name the system of each run:
run 1, beze (9 x 48):
[[  5   6 -13  13  -4  -1   8  -9   6   7   4   5  -2  -4  -2  20  14  -8
    0  13  -3  -3   3   2 -17  -4  -3  -1 -13   5  -2   8  -2   0  -4 -11
    2   1  11  -2 -16  -4  10  -1  -6  -6  -5  -2]
 [  6   6  -4  13  -3  -1   0 -17   8  -2   5   3  -3  -9   3  19  15  -9
    3   9  -6  -5  -3   1 -15   1  -3   3   0   5   6  12  -5  -2   7 -11
   -1   9  -1  -1  -9   4  13  -2   4   1   2  -3]
 [  6  -3   7   7   1  -4  -7 -13   8  -8   2  -1   0 -12   8   6   4  -5
    4  -2  -7  -6 -13   0  -7   7  -4   2   9   5   5  10  -4  -3  17  -9
   -1  11 -14  -2  -3   5  11   0  12   7   3  -4]
 [  3 -12  15   2   4  -2 -10  -5   3 -10   0  -5   1  -9   7  -8  -8   2
    3 -11  -7  -3 -16  -1  -2   8  -5   1  12   4   5   5  -4  -6  22  -4
    0  11 -21   0   4   4   5   1  11   6   0  -1]
 [ -2 -15  13  -2   6   3  -4   2   1 -10   0  -2   5  -4   4 -12 -18   4
   -2 -11  -4   1 -15   2   3   6  -3  -1   6   3  -1   4  -2  -7  17  -2
    1   8 -19   1   8   2  -2   2   9   4  -7   0]
 [ -4 -11   9  -6   3   3   2   8  -2  -4   0   3   7  -1   0 -13 -24   4
   -6  -7   0   3 -12   6   4   1  -6   2  -2   2  -6   2  -1  -5   9   0
   -1   3 -12   3  10  -2  -6   0   4   1 -11   2]
 [ -4  -3   4  -6   2   4   9   6  -1   4   0  10   7   3  -2  -6 -19   4
   -5   1   3   3  -5  11  -1   1  -8   1  -5   3 -10   2   3  -3  -1  -1
   -5  -2   0  11   5  -2  -5   1  -4  -4 -17   3]
 [ -2   2   0  -1   0   4  13   5   1   6   0  12   5   3  -4   0 -12   2
   -5   7   2   3  -1   9  -9  -3  -6   1 -11   3 -10   4   4  -2  -6  -3
   -2  -3   7  10  -1  -4   2  -1  -6  -8 -19   2]
 [  1   7  -7   6  -2   0  13  -1   4   5   0   7   2   2  -3   7  -2  -2
   -4   9  -3   3   1   7 -14  -5  -5  -3 -11   6  -7   6   1   0  -6  -6
   -1  -3   9   9  -6  -4   7  -2  -9  -7 -13   1]]
run 2, nur (9 x 48):
[[ -8 -11   9  -7  -2  -1 -23   4  -9   0   0  -3   0  -1  -3   2  -1  -1
    7  -9  13  -8  -3 -19  21   9   0   3   1  -4   9 -12   4   1   3  10
   -7  -4 -10 -13   2   5 -19   1  17  13  21   1]
 [ -5 -20  16  -7   2   1 -20   5  -7  -4   3  -1   4  -3  -2  -8 -13   5
    2 -14   9  -6 -12 -13  18  11  -4   1   4   0   7  -8   1  -6  13   5
   -3   0 -15  -7   7   5 -17   2  19  12  12  -2]
 [ -3 -24  15  -4   4   1 -12   6  -6  -3   5   2   9  -6  -2 -11 -27   7
   -5 -13   2  -5 -16  -2  13   6 -10   0   0   6   1  -2  -2 -11  16   0
    1   5 -17  -4   8   1 -11   4  18   7  -2  -1]
 [ -3 -16   8  -3   5   1   2   3  -1   4   7   7  12  -9  -2  -6 -26   6
   -9  -4   1  -5 -15  12   9   4 -11   1  -7   9  -4   3  -2 -16  12  -7
    2   7 -10   1   2   0  -7   4  14   1 -13   0]
 [ -1  -7   4  -3   0  -1  11   2   1  13   4  12  13  -9  -1   2 -19   1
   -7   3   2  -6  -8  20   6   3 -13   1 -12   7 -10   3   0 -18   6  -9
    1   1   5   5  -8  -1  -2   5   7  -5 -19   0]
 [ -1  -2  -4  -2  -1  -2  12   3  -1  18   3  12  11  -6  -5   7  -8  -2
   -7   8   5  -7   2  17   8  -2  -6   1 -15   4 -10   3   2 -14  -4  -7
    1  -2  15   1 -12  -2  -3   6   1  -6 -13   0]
 [ -2   2 -10  -2  -2   0   6   5  -6  20   6   8   6  -1  -8  11   0  -3
   -5  10  10  -6  11   7  12  -3  -1   1 -20   0  -3  -5   2  -5 -14  -2
    2  -8  22  -5 -13  -2  -6   4   0  -6  -3  -1]
 [ -5   0  -9  -4  -4  -2  -1  10  -9  18   2   3   4   2 -10   9   3  -2
   -2   5  12  -6  12  -5  15  -4   1   0 -18  -3  -1 -10   5   0 -15   5
   -1  -9  17  -7 -10  -4 -14   3   0   0   7  -2]
 [ -8  -7  -4  -6  -3   0  -9   9 -10  10   1  -1   1   4  -9   4  -1   0
    1  -1  14  -6   7 -13  18   0   3   0 -13  -4   2 -13   4   1 -12   7
   -1 -10  10 -10  -5  -2 -19   1   5   4  12  -2]]
run 3, Nof (9 x 48):
[[ -1  -3  13  -3   7   7  -2   4   2 -26 -11  -4  -7  13   7 -22 -10   6
    7 -15 -11  20 -12 -12 -21   3   2  -3  23  -4   0   5   4  14  11   6
   -7   4 -23  12  25   0   6  -9  -8   3  -4   4]
 [ -9  -8  11  -7   5   8   0  11  -3 -13   2  11   3  13  -2 -13 -26   8
    0  -6   3  12 -13  -8 -11  -1 -10  -1   1   1  -7   0   7  11   0   7
   -9  -3 -10  13  22  -3 -11  -9  -1   1 -10   7]
 [-12 -12   8  -8   4   8   3  12  -8   3   6  18   9   7  -8  -1 -29   3
   -2  -1   9   4 -10  -4  -2   1 -15   2 -16   4  -9   0   7   0   0   2
   -8  -5   0   6   5  -2 -15  -2   6  -1 -14   4]
 [ -8 -11   4  -6   0   5   5   9  -7  16   7  22  14  -3  -9   8 -22   1
   -6   4  11  -6  -6   3   7   3 -15   2 -22   8 -10  -2   7 -14   1  -7
   -4  -5   9   2 -12  -1 -14   3  11  -2 -16  -1]
 [  0  -8  -1   0  -4  -2   7   1  -2  22   5  15  13 -11  -6  14  -8  -4
   -6   7   8 -13  -6  14  10   4 -12   4 -19   8  -7   1   1 -19   1 -12
    1   0  14  -1 -19   0  -6   6  10  -5 -12  -3]
 [  5   3  -6   8  -2  -5   7  -8   3  14   6   5   4 -13   0  14   9  -6
   -3   9  -3 -10   3  16   0   1  -5   0  -8   6   0   7  -4 -16   3 -14
    6   4  11  -1 -20   2  10   7   4  -6  -6  -5]
 [  9  11  -7  11   1  -3   8 -11   9   2   1  -7  -4 -10   8   7  18  -6
   -1   8 -11  -2   5  14 -12  -3   3   0   6   2   4  11  -8  -7   5 -10
    8   9   4   0 -12   3  22   6  -5  -7  -3  -4]
 [ 10  11  -6   9   2  -2   7  -9   8 -10  -3 -13  -8  -2  10  -7  14  -2
   -1   3 -16   6   4   9 -15  -4  10  -2  14  -2   2  11  -9   2   7  -4
    6   8  -6   3   2   0  22   2 -13  -3  -1  -3]
 [  6   7  -2   3   6   2   7  -3   5 -15  -4 -12 -10   5  10 -14   4   2
    1  -2 -17  13  -1   5 -16  -4  10  -1  17  -5   0   8  -5   8   8   1
    3   9 -12   6  11   0  15   0 -13  -1  -5   0]]

runs to name:
run 4 (4 x 48):
[[  6  15 -13  15  -1   1  10  -9  10   2   1   3  -6  -1   1  16  18  -8
    2  14 -10   1   5   4 -22  -7   1  -1  -5   4   0  11  -2   4  -3  -8
    1   3   9   3 -13  -2  18  -3 -11  -6  -8  -2]
 [  9  10  -7  14   0  -2   3 -16  11  -4   3  -3  -5  -8   6  15  19  -6
    2   9 -10  -2   1   5 -15   0   1   1   5   2   6  13  -7  -1   7 -12
    4   7  -1  -2  -8   5  18  -1   0   0  -1  -1]
 [  8  -4   5   8   1  -2  -5 -11   7  -6   0  -7   0 -13   8   1   5  -5
    1  -4  -9  -7 -10   3  -1   6   3   1  11   4   5   8  -6  -6  18  -9
    2  13 -14  -4  -1   3  12   3  10   6   4  -4]
 [  4 -12  12  -2   3  -2 -10  -5   2  -7   0  -6   2 -13   7  -7  -6   1
    0  -9  -5  -6 -14   2   7  10   0   1  11   3   6   5  -5 -10  20  -4
    1  12 -18  -3   2   6   4   5  15   7   3  -4]]
 => beze
run 5 (4 x 48):
[[-10 -14   7 -13   0   3 -12  14 -10   3  -1   3   6   5  -8  -6 -18   2
    2  -8  16  -2  -3 -18  19   4   1   0  -9  -3  -1 -12   9   6  -5  12
   -8  -8  -4  -6   9  -3 -22  -2  11   9   9   2]
 [ -9 -18   9  -8   0   2 -12   7  -9  -1   5   7   5   2  -7   0 -19   4
   -1  -9  12  -3 -12 -13   9   6  -7   0  -8   4   0  -7   6   1   3   3
   -7  -4  -9  -4   7  -1 -19  -5  15   9   4   3]
 [ -5 -15  10  -3   0   2  -7  -1  -2  -1   8  14   8  -5  -6   9 -18   2
   -3  -3  10  -6 -13  -7   4   7 -15   3 -10   7  -1   0   4  -4   7  -3
   -5   0  -8  -1   2   1 -12  -3  18   6  -2   2]
 [ -1 -14   7   0  -1   0  -4  -5   1   7  11  13  10 -11  -5  13 -17   0
   -5   1   6 -11 -15   2   5   5 -15   3 -12   9  -1   3  -1 -11  10 -11
   -2   5  -7  -2  -5   1  -6  -1  18   5  -5   0]]
 => nur
run 6 (4 x 48):
[[ 10  -5   4  11  -2  -7 -10 -18   7   1   5  -6   3 -21   8  13   9  -8
    2   1  -5 -17 -10   5   6   8  -1   2   5   6   8   9  -8 -14  19 -14
    3  14  -9 -11 -14   6  11   7  18   9   7  -8]
 [ 14  10  -4  16  -1  -5  -2 -22  14 -10   5  -5 -10 -11   7  19  22  -7
    5   6 -12  -3  -4   2 -18  -1   2   0  10   4   8  12 -11   4   9 -12
    4  12  -8  -2  -4   3  21  -3   3   1   9  -3]
 [  7  18  -9  14   1   1   3 -19  15 -17   0  -4 -14   1   6  11  21  -7
    7   9 -15   9   0  -5 -32  -6   5   0  13   1   5  13  -6  18   1  -6
   -1   7  -6   6   4   1  22  -8 -12  -2   0   1]
 [  1  16  -8   5   3   6  10  -4   6 -15  -2  -2 -10  13   5   1  12  -2
    4   7 -10  18   6  -6 -29  -7   6  -1  10  -7  -1   8  -1  19  -6   3
   -3   0   0  11  10   0  14  -7 -19  -6  -6   3]]
 => Nof
run 7 (4 x 48):
[[ 12  14  -4  12   4   0  18 -14  15 -15   0  -2  -6  -2  12  -1  10  -2
   -1   8 -23  11  -6  12 -37  -5   4   0  15   6  -1  21  -7   5  13 -13
    3  13  -9  14   3   2  31  -2 -15  -8 -18  -1]
 [  7  12   0   1   4   3  22  -4  10 -15  -4   1  -3   7  10  -9   0   5
   -2   4 -19  20  -3  11 -34  -3   5  -1  14   0  -5  17  -3   5   9  -6
    0   8  -6  20  12   2  25  -3 -17  -8 -23   1]
 [  3   5   4  -9   3   5  24   6   3  -8  -5   8   4   7   6 -20 -16  10
   -6  -2  -9  15  -7  17 -21  -3   0   0  10   1 -12  10   0   1   6  -4
   -2   4  -5  22  16  -1  11  -2 -14  -8 -28   5]
 [ -2  -5   9 -11   7   7  18  10  -1  -4  -1   9  10   4   2 -22 -29  11
  -11  -5  -5  12  -8  18  -7  -1  -6   1   4   2 -14   6   0  -7   8  -3
    1   2  -6  17  16   0   2   3  -6  -6 -30   4]]
 => Nof
run 8 (4 x 48):
[[  4   1  -9  10  -5  -6 -13  -8   0  14   3 -11  -4 -15  -1  19  23 -11
    3   6   1 -17  11  -3  17   1   6   0  -6  -1  11  -4  -6 -10   0  -4
    8   2   9 -21 -26   1   3   8  10   3  20  -7]
 [ 12   9 -10  12  -6  -6 -11 -15   6   0  -1 -16  -9 -10   4  15  31 -11
    7   5  -4 -12   9  -5   4  -1  13  -1   7  -4  13   1  -6   5   0  -3
    4   5   3 -14 -11   2  10   0   2   6  25  -7]
 [  9  14 -10   7  -4  -3  -9 -12   7 -11  -8 -19 -15   3   6   4  27  -8
   10   2  -7   1   8 -12  -6  -4  17  -2  16 -10  10   1  -4  19  -3   3
    1   2  -4  -7   4   1  12  -3  -9   7  22  -2]
 [  3  12  -7   1   0   1  -6  -2   2 -16  -8 -16 -16  13   4  -5  20  -3
   11  -2  -5  11   9 -19 -10  -6  19  -2  16 -11   8  -1  -1  24  -7  12
   -3  -3  -5  -3  15   0   6  -7 -12   5  19   2]]
 => Nof
run 9 (4 x 48):
[[ -3   0   3  -4   1   5   5   2   1  -5   0  11   4   9  -3  -1 -15   2
   -1   1   2   8  -7  -2 -10  -1  -7   3  -3   2  -7   4   4   8  -4   1
   -7  -3  -2  10  11  -3  -3  -7  -2  -4 -11   5]
 [ -7  -3   2  -6   0   4   7   8  -3   5   0  14   7   5  -3  -1 -16   3
   -4   2   6   2  -4   4  -1   0  -8   2 -12   3 -10   1   7  -1  -4   1
   -7  -6   5   9   0  -3  -8  -2  -1  -5 -15   4]
 [ -4  -4   2  -5  -1   0   6   7  -3  13   2  13  10  -3  -4   2 -13   0
   -4   3   8  -4  -3  11   7   3  -9   1 -13   3  -9  -2   4 -10  -4  -4
   -2  -4  11   5  -5  -1  -7   3   2  -3 -13  -1]
 [  1  -5   1  -3  -2  -3   7   1  -1  13   2   7  10  -8   0   3  -6   0
   -6   2   4  -8  -1  13  10   4  -4   1 -10   4  -4   2   1 -13   3  -7
    2   0   7   0 -11   0  -3   6   4  -3  -9  -3]]
 => Nof
run 10 (4 x 48):
[[ 10  23 -12  14  -1  -1  11 -14  12  -6  -4  -5 -12   2   8   9  26  -8
    5  12 -15   7   9   7 -27  -7   7  -1  10  -1   0  13  -6  10  -3  -7
    2   5   5   9  -7   0  26  -2 -17  -8  -4   0]
 [  5  18  -9   4   3   2  13  -2   6 -10  -7 -10 -12  10  10 -10  15   0
    2   5 -14  17  11   4 -22  -8  12  -1  14  -8  -2   7  -2  14  -3   2
    0   3   2  10   7   0  17  -2 -23  -6  -6   0]
 [  0   7  -1  -6   6   5  10  10  -1 -10  -9  -9  -5  12   6 -23  -3   7
   -1  -5 -10  16   6   1  -8  -5  12  -1  14 -10  -4   1  -1   9  -3   7
    0   1  -2   7  15  -1   7   1 -16  -5  -6   2]
 [ -4  -5   9 -13   4   3   3  11  -4  -7  -7  -5   5   6   3 -27 -19   8
   -4  -8  -1   7  -2   6   8   1   4   2   8  -6  -7  -4   2   1   3   8
   -2   0  -8   8  18   1  -3   3  -4   1  -8   2]]
 => Nof
run 11 (4 x 48):
[[ -4   8 -18  -6   1  -1  20   6  -5  24   3   5  11  -2  -5   5  -1  -5
  -12  15   4  -4  17  22  14 -12   4   4 -20  -3  -9   1  -1  -8 -15  -3
    5  -6  28   1 -12  -1   1  11  -7 -11 -14   0]
 [ -7   8 -17  -9  -5   2   8   9  -9  24   0   3   5   7  -9   9   5  -5
   -4  14  13  -2  21   2  17  -9   9   1 -22  -9  -6  -9   5   3 -26   8
    0 -14  30  -5 -10  -4 -11   5  -7  -6   1   1]
 [-12   3 -13  -9  -5   1  -6  13 -13  16  -1   3  -1  12 -13   7   7  -3
    2   7  18   0  18 -16  16  -4   7  -2 -19  -9  -1 -16   9  10 -28  14
   -5 -18  22 -10  -6  -7 -21  -2  -5   1  16   1]
 [-11  -6  -3  -9  -1   2 -16  11 -11   3   0   2  -2  10 -12   6  -1  -3
    6  -2  17  -2   5 -27  17   0   4  -1 -12  -7   5 -16   7  15 -14  13
   -6 -12   5 -12   3  -3 -24  -5   4   9  21   2]]
 => nur
run 12 (4 x 48):
[[  9   5  -4  16   0  -1  19 -10  12   3   3   7   3 -11   5  10   0  -7
   -4  12 -13  -2 -10  19 -24  -1  -8  -1  -8  11  -9  18  -5 -11  11 -19
    5   9   0   9 -15  -4  22   0  -6  -9 -22  -5]
 [  9  -1   4  15   0   0   9 -17  13   0   5   8   5 -19   9  12  -1  -8
   -3   4 -12  -7 -16  19 -16   6 -10   2   2  11  -2  21  -8 -16  21 -20
    1  17  -7   6 -11   3  20   3   8  -4 -18  -5]
 [  8  -9  10  11   3  -1   2 -17   9  -4   8   7   5 -18   6   9  -7  -2
   -3   0  -9  -7 -20  15 -13   8 -12   5   3  13   0  16  -7 -20  25 -19
    2  17 -15   4  -8   7  13   4  15   0 -13  -3]
 [  4 -16  12   8   4   0  -1  -9   5  -7  11  10   8 -15   3   2 -18   2
   -5  -3  -6  -5 -21  11  -7   8 -16   2   1  15   2  12  -6 -17  24 -13
    3  12 -17   2   0   3   4   3  18   2 -13  -1]]
 => beze
run 13 (4 x 48):
[[  1  -2  11   3   3   4  -4  -3   5 -16  -2   1  -4   1   6  -4  -6   2
    5  -5  -5   6 -14  -6 -15   5  -7   2  10   2   1   6   1   5  13  -2
   -5   6 -16   8  10   3   4  -4   4   3  -3   1]
 [  0  -3   9  -3   4   3   4   3   3 -13  -4  -1   2   4   6 -13 -12   3
    0  -7  -6   9 -10   2 -10   0   1   1  11   2  -5   7   0   4  11   2
   -4   5 -14  10  15   2   5  -4  -2  -1 -10   1]
 [  1   0   4  -5   3   3  10   5   0  -5  -6   1   3   2   6 -16 -13   4
   -5  -4  -5   6  -4  10  -6   0   1  -1   6   0  -7   5   0  -1   5  -1
   -1   2  -5  10   9   0   5   1  -7  -6 -15   3]
 [  1   5  -1  -1   2   1  14   4   0   3  -3   3   5   1   3  -9 -10   4
   -6   2  -3   3   1  16  -2  -3  -2   0  -1   2  -8   4  -2  -6  -3  -3
    3   0   5   7   1  -1   5   3  -8  -8 -17   0]]
 => beze
run 14 (4 x 48):
[[  5   3  -7   7  -2  -3   8  -7   4  11   6   5   3 -10  -1  14  10  -5
   -2  11  -2  -8   4  12  -3   0  -4   2  -8   6  -1   8  -5 -11  -1 -13
    3   3  11  -2 -16   2   8   4   1  -6  -8  -3]
 [  8  11  -8  11  -1  -4   9  -7   8   2   1  -4  -5  -6   6   6  17  -4
   -2   9 -12  -1   7  11 -11  -5   4   0   4   1   2  10  -7  -7   2  -8
    6   7   6   1 -11   2  17   4  -6  -7  -6  -4]
 [  8  11  -7   8   2   0   9  -6   7  -7  -3 -11  -6  -1   8  -6  13  -1
    1   2 -16   7   5   7 -13  -6   9  -2  13  -3   1   8  -8   2   5  -3
    7   8  -1   3   1   0  19   4 -13  -5  -5  -2]
 [  3   6   0   2   7   2   7   0   5 -13  -6 -12  -7   5   9 -17   4   2
    0  -3 -16  11   3   4 -14  -4  11  -3  17  -3   1   7  -6   6   7   3
    4   7 -10   6   9   1  14   1 -12  -3  -4   0]]
 => Nof
